m =
143	238	76	110	209	105	108	207	123	142	78	69	76	154	151
161	168	192	171	210	171	177	197	157	172	103	111	111	168	172
242	181	182	67	138	61	59	196	218	76	95	100	93	237	237
83	87	143	202	89	210	208	67	117	171	237	239	238	77	76
108	148	166	217	204	208	211	156	130	237	178	172	166	117	116
108	91	147	178	81	180	178	76	117	150	207	210	212	100	99
98	86	119	179	125	199	198	96	72	155	145	145	172	96	102
146	118	127	179	68	166	172	107	164	118	160	197	182	137	133
106	95	145	162	137	195	188	95	90	161	197	174	205	102	109
143	168	153	163	167	175	177	160	144	148	148	151	160	144	146
78	82	131	185	92	206	199	56	100	169	249	234	249	71	71
224	249	144	74	203	58	60	245	212	109	71	70	56	231	226
111	162	162	216	212	213	215	165	143	234	194	186	176	120	119
Read off the entry directly above the centre entry.
A: 76
Read off the top-right entry.
A: 151
Read off the fifth entry, reading row by row.
A: 209
The entry just left of 91: 108
The third-last entry, reading row by row: 176
The bottom-left entry: 111
Read off the entry directly below the centre entry.
A: 107
Read off the second entry, reading row by row.
A: 238
Read off the entry in the top-left corner.
A: 143
Read off the last entry, reading row by row.
A: 119
The entry just right of 60: 245
Read off the third entry on the main diagonal.
A: 182
The smallest entry in the first row: 69
The 5th entry from the end, reading row by row is 194
The entry directly above 174 is 197
Read off the entry directly above 133.
A: 102
The smallest entry in the last column -> 71
The entry just right of 74 -> 203
The entry just left of the centre entry is 198
Read off the largest entry in the last column.
A: 237
The entry directly above 155 -> 150
The second entry on the main diagonal is 168
The entry just right of 175: 177
The largest entry in the last row -> 234

Questions about the array below.
1) Give the entry just right of 6678.
2) Give the entry just left of 4712.
3) Give the third largest entry.
4) Give the entry just right of 6296.
5) Give the entry just left of 3600.
6) Give the fifth entry in reading order.
7) Give the second smallest entry.
[[3673, 6442, 4313, 5208, 3600, 4394, 7045, 4379, 3830, 6907], [5779, 5743, 6269, 5956, 6185, 6514, 5876, 5857, 5386, 6022], [3817, 6296, 4094, 5169, 3541, 4522, 6821, 4351, 4082, 6632], [5304, 6239, 5296, 5615, 5191, 5750, 6338, 5073, 4712, 6233], [4428, 5593, 5609, 5120, 5155, 5658, 6345, 5331, 5078, 6210], [7064, 7539, 4758, 7730, 6076, 4189, 3090, 3713, 8319, 3397], [6535, 6390, 5590, 6155, 5934, 4313, 4558, 3740, 7553, 4198], [5831, 5030, 4678, 5434, 5742, 5251, 4772, 6081, 5371, 4825], [6676, 6716, 5359, 6375, 6099, 4321, 4335, 3521, 7863, 3821], [6785, 6785, 5541, 6462, 6190, 4325, 4181, 3509, 7947, 3764], [6713, 6678, 5501, 6274, 6117, 4474, 4398, 3567, 7695, 3919], [6784, 6870, 5566, 6629, 6182, 4202, 4192, 3525, 8020, 3808], [5791, 5813, 5408, 5850, 5419, 5456, 5250, 5280, 5625, 5408], [4204, 6358, 4848, 5643, 4328, 5136, 6657, 4798, 4438, 6626]]
1) 5501
2) 5073
3) 7947
4) 4094
5) 5208
6) 3600
7) 3397

((4684, 3836, 7295, 6856, 4459, 5312, 6742, 7341, 4593, 5189, 4917, 5068), (6486, 5609, 3009, 6039, 7228, 7267, 5697, 4988, 4799, 4143, 6510, 4806), (6517, 4844, 3660, 6594, 5808, 4289, 5094, 5638, 5734, 4005, 4976, 4644), (6123, 7132, 5448, 3458, 5284, 7890, 4738, 5640, 6422, 6845, 4796, 6872), (4777, 6605, 7693, 4509, 5292, 6976, 6356, 5247, 6085, 7688, 6627, 7048), (4564, 5839, 8252, 6350, 4246, 4246, 5657, 6910, 6404, 7447, 4928, 6563), (6180, 5444, 4509, 4162, 5494, 9195, 5886, 7131, 4715, 4568, 5281, 5228), (6115, 7003, 5728, 3518, 5303, 7851, 4848, 5724, 6459, 6915, 5210, 6844), (6155, 5311, 4607, 4233, 5525, 8925, 5889, 7123, 4664, 4491, 5028, 5311), (4725, 6518, 7502, 4549, 5287, 6968, 6302, 5231, 6046, 7707, 6568, 7089))
The smallest entry is 3009
The entry just right of 3836 is 7295
The third smallest entry: 3518
What is the entry just right of 6115? 7003
What is the entry just right of the largest entry? 5886
The entry just right of 6180 is 5444
What is the second smallest entry? 3458
The entry just left of 4806: 6510
What is the entry just left of the largest entry? 5494
The 1st entry in reading order -> 4684
The entry just left of the smallest entry: 5609
What is the entry just left of 5724? 4848
The entry just left of 3458: 5448
The entry just left of 6085: 5247
What is the entry just right of 7447? 4928

data = ((44, -62, -52, -55, 5), (24, 50, 18, 66, 81), (-44, 29, -35, 89, 23), (101, -105, -19, 92, 18), (-1, 3, 85, 88, 65), (-53, 92, -100, 76, -69))
The first entry in reading order? 44
The maximum: 101
The entry just left of -52? -62
The entry just right of -35 -> 89
The 2nd smallest entry? -100

arr =
-3,-26,45,-26,35,31
-1,-34,46,-19,29,29
-4,-15,43,-33,39,32
1,-42,45,-10,24,26
-2,-31,46,-23,32,30
0,-38,46,-14,27,28
2,-44,44,-6,21,25
-3,-21,44,-30,37,32
The third entry on the diagonal from the top-right corner? -33
The entry directly above 0 -> -2
The last entry, reading row by row? 32
The entry in the top-left corner is -3
The second entry from the end, reading row by row? 37
The largest entry in the first row? 45
The 2nd entry on the main diagonal? -34
The entry directly below -10? -23
The entry directly below -4 is 1
The largest entry in the last row -> 44
The smallest entry is -44
The 3rd smallest entry? -38
The entry just left of the smallest entry? 2
The entry just right of 35: 31
The top entry of the column that holds the smallest entry? -26
The entry in the bottom-left corner? -3
The entry directly above 28? 30

Questions about the matrix below.
1) Report the entry in the top-left corner.
2) Report the fifth entry in reading order.
3) Report the smallest entry in the first row.
4) Report the entry in the top-right corner.
5) Report the entry directly below -104.
6) Report the entry just left of the largest entry.
7) Report the entry just right of -76.
8) Report the third smallest entry.
[[  -9   56  -12   14   71  -44   74]
 [  55   -1    7   88  -16   67   39]
 [ -89   98  -78  -63 -103  -25  102]
 [ -56   20   97  -17   30   61   94]
 [ -83   11  -56    6  -26   63  -65]
 [  19   49   95   59   59   95   71]
 [  18  -30 -104   60  -26   45  -20]
 [ -21   73   77  -37   49   88  -74]
 [  84  -51   44   66   44   69   58]
 [ -19   71  -49   90 -101   74   20]
 [ -32   99  -37 -102  -68  -27  -71]
 [ -82   70  -76  -34  -49  -53  -90]]
1) -9
2) 71
3) -44
4) 74
5) 77
6) -25
7) -34
8) -102

[[-57 -45 -36  39 -23 -23  40]
 [-15  16  -3  -2   4  -5   1]
 [ 29  -3   4 -39 -10  27 -21]
 [-17 -23 -16  32 -15 -32  32]
 [-33   5  -3   5   3 -14  -8]
 [-15 -49 -19  25 -21 -20  28]
 [-40  10  -4   5  -1 -11 -13]
 [ 24  26  -2 -40 -19  16  -7]
 [ 74  10 -11 -85  -9  44 -25]
 [-29 -25 -28  34  -4 -23  41]
 [ 13  41  34  14  13 -22  16]
 [ 11  36  27  13  14 -19  20]
 [  5  33  17   4   6 -15  12]]
Read off the entry directly below -10.
Answer: -15
Read off the entry just right of the centre entry.
Answer: -1
The smallest entry in the first column is -57
Read off the top-right entry.
Answer: 40
The fourth entry, reading row by row is 39
The 3rd entry on the main diagonal: 4
Read off the entry just right of the smallest entry.
Answer: -9
Read off the smallest entry in the last column.
Answer: -25
The largest entry in the first column: 74
Read off the bottom entry of the column that holds the smallest entry.
Answer: 4
Read off the entry directly above the centre entry.
Answer: 25
The last entry, reading row by row: 12
Read off the entry just left of -20.
Answer: -21
Read off the entry directly above the smallest entry.
Answer: -40
The entry just left of -1 is 5
The 3rd entry on the diagonal from the top-right corner -> -10
Read off the largest entry in the last column.
Answer: 41
Read off the fifth entry from the end, reading row by row.
Answer: 17
The entry just left of the smallest entry is -11
Read off the entry just left of 39.
Answer: -36
The second entry on the main diagonal -> 16
Read off the second entry on the diagonal from the top-right corner.
Answer: -5
Read off the entry in the bottom-left corner.
Answer: 5
Read off the entry directly above -49.
Answer: 5
Read off the minimum.
Answer: -85
Read off the largest entry in the last row.
Answer: 33
The second entry from the end, reading row by row: -15
The entry just right of the largest entry -> 10
